[[ 0.90  0.54  1.05 -2.99  2.56 -0.70  3.41  7.45  0.49  1.00 -4.11  3.41
   5.93  0.01  3.11 -0.68]
 [-1.92  1.29  0.52 -3.78  5.64 -4.91  5.91  4.08 -1.51 -0.55  2.37  2.35
   2.79  1.88  2.50 -0.29]
 [ 1.48  2.35 -0.18  0.80 -1.03  0.69  3.76  1.26 -0.51 -2.83  0.73 -2.25
  -3.31 -0.70  1.67 -0.36]]
=>
[[-0.36  1.67 -0.70 -3.31 -2.25  0.73 -2.83 -0.51  1.26  3.76  0.69 -1.03
   0.80 -0.18  2.35  1.48]
 [-0.29  2.50  1.88  2.79  2.35  2.37 -0.55 -1.51  4.08  5.91 -4.91  5.64
  -3.78  0.52  1.29 -1.92]
 [-0.68  3.11  0.01  5.93  3.41 -4.11  1.00  0.49  7.45  3.41 -0.70  2.56
  -2.99  1.05  0.54  0.90]]

[[ 0.74 -0.21  2.90  1.63  0.34  3.22  1.50  2.64]
 [ 2.81  8.47 -5.04 -8.05 -1.44 -5.82 -2.57  4.84]
 [ 8.09 -4.33 -5.28  4.26  7.57 -3.70 -1.94 -6.44]
 [-4.50  6.67  0.35 -2.85 -2.49 -1.63  1.46  0.74]
 [ 1.19  3.24 -1.76 -1.57  0.65 -2.18 -0.28  0.42]
 [ 4.12  4.03 -3.87 -3.76  0.98 -3.81 -1.90  2.26]
 [ 5.69 -1.59  5.54  3.82  2.45  7.25  2.41  7.39]
 [ 3.25 -3.95  5.60  6.76  3.40  6.95  3.15  2.13]
 [-4.81  6.18  0.36 -2.22 -2.21 -1.66  1.60 -0.25]
 [-2.42  6.84 -1.72 -3.54 -1.40 -3.44  0.37  0.21]]
=>
[[ 0.21  0.37 -3.44 -1.40 -3.54 -1.72  6.84 -2.42]
 [-0.25  1.60 -1.66 -2.21 -2.22  0.36  6.18 -4.81]
 [ 2.13  3.15  6.95  3.40  6.76  5.60 -3.95  3.25]
 [ 7.39  2.41  7.25  2.45  3.82  5.54 -1.59  5.69]
 [ 2.26 -1.90 -3.81  0.98 -3.76 -3.87  4.03  4.12]
 [ 0.42 -0.28 -2.18  0.65 -1.57 -1.76  3.24  1.19]
 [ 0.74  1.46 -1.63 -2.49 -2.85  0.35  6.67 -4.50]
 [-6.44 -1.94 -3.70  7.57  4.26 -5.28 -4.33  8.09]
 [ 4.84 -2.57 -5.82 -1.44 -8.05 -5.04  8.47  2.81]
 [ 2.64  1.50  3.22  0.34  1.63  2.90 -0.21  0.74]]

[[-6.26 -8.56]
 [ 8.01 -7.89]]
=>
[[-7.89  8.01]
 [-8.56 -6.26]]

[[ 0.04  2.19 -0.58 -2.26  8.12 -5.36 -0.58  8.53 -6.56  0.08  6.89]
 [-0.21  1.38  1.39  0.38  1.24 -0.08  1.58 -0.42  0.73  0.93 -0.66]]
=>
[[-0.66  0.93  0.73 -0.42  1.58 -0.08  1.24  0.38  1.39  1.38 -0.21]
 [ 6.89  0.08 -6.56  8.53 -0.58 -5.36  8.12 -2.26 -0.58  2.19  0.04]]

[[-0.41 -1.00  2.34]
 [ 0.77  0.35 -0.07]
 [ 1.34  4.35 -0.93]
 [ 5.37  6.82 -3.25]
 [ 1.76  0.11  0.16]
 [ 2.73  4.44 -1.60]]
=>
[[-1.60  4.44  2.73]
 [ 0.16  0.11  1.76]
 [-3.25  6.82  5.37]
 [-0.93  4.35  1.34]
 [-0.07  0.35  0.77]
 [ 2.34 -1.00 -0.41]]

[[ 6.04  0.98  1.17  0.28 -2.55  2.94  0.05  2.21  3.04 -2.46 -5.76 -0.60
  -5.38  0.72 -1.27  3.71]
 [-0.46  2.61  0.63  1.67 -1.44 -2.14 -0.43  3.75  3.95 -7.82  3.08 -2.88
   1.69 -0.14  5.10  4.01]
 [-3.54 -3.65  1.72 -0.26  5.07 -5.91 -7.46 -3.91 -1.56 -3.74  2.83  5.05
  -3.66  6.56  6.01  0.54]]
=>
[[ 0.54  6.01  6.56 -3.66  5.05  2.83 -3.74 -1.56 -3.91 -7.46 -5.91  5.07
  -0.26  1.72 -3.65 -3.54]
 [ 4.01  5.10 -0.14  1.69 -2.88  3.08 -7.82  3.95  3.75 -0.43 -2.14 -1.44
   1.67  0.63  2.61 -0.46]
 [ 3.71 -1.27  0.72 -5.38 -0.60 -5.76 -2.46  3.04  2.21  0.05  2.94 -2.55
   0.28  1.17  0.98  6.04]]

[[ 3.44 -1.28 -1.56 -2.84  1.82  3.93 -1.51 -0.33  0.98 -1.06  5.61 -1.01]
 [ 3.95 -3.06 -4.09 -3.21  5.75  4.44 -2.26  3.76  0.28 -4.17  7.74 -3.50]
 [-2.74  2.34  2.27  4.17  0.93 -2.72  2.82  3.24 -0.47  1.88 -4.28  1.63]
 [-1.29  1.60  1.67  6.50  2.25 -3.77  3.38  6.04  1.39 -0.77 -3.98  1.02]
 [ 2.77  5.73  7.23  6.67 -2.82  0.23  5.27 -1.14  5.84  6.12 -1.65  7.01]]
=>
[[ 7.01 -1.65  6.12  5.84 -1.14  5.27  0.23 -2.82  6.67  7.23  5.73  2.77]
 [ 1.02 -3.98 -0.77  1.39  6.04  3.38 -3.77  2.25  6.50  1.67  1.60 -1.29]
 [ 1.63 -4.28  1.88 -0.47  3.24  2.82 -2.72  0.93  4.17  2.27  2.34 -2.74]
 [-3.50  7.74 -4.17  0.28  3.76 -2.26  4.44  5.75 -3.21 -4.09 -3.06  3.95]
 [-1.01  5.61 -1.06  0.98 -0.33 -1.51  3.93  1.82 -2.84 -1.56 -1.28  3.44]]

[[-4.22 -0.72  4.67  2.42  0.20  1.52  3.27 -0.24 -2.47 -0.54  2.02 -0.86
  -1.11  0.70  1.18]
 [-0.66  1.22  3.63 -6.33  1.43 -0.29  0.45  3.81  0.41  0.93  0.31  0.82
  -1.38 -2.31 -0.04]
 [ 2.09  0.92  0.32  0.04 -3.16 -1.15  0.84  3.11  2.46 -3.39 -3.23  2.31
   2.08 -3.19  1.42]]
=>
[[ 1.42 -3.19  2.08  2.31 -3.23 -3.39  2.46  3.11  0.84 -1.15 -3.16  0.04
   0.32  0.92  2.09]
 [-0.04 -2.31 -1.38  0.82  0.31  0.93  0.41  3.81  0.45 -0.29  1.43 -6.33
   3.63  1.22 -0.66]
 [ 1.18  0.70 -1.11 -0.86  2.02 -0.54 -2.47 -0.24  3.27  1.52  0.20  2.42
   4.67 -0.72 -4.22]]
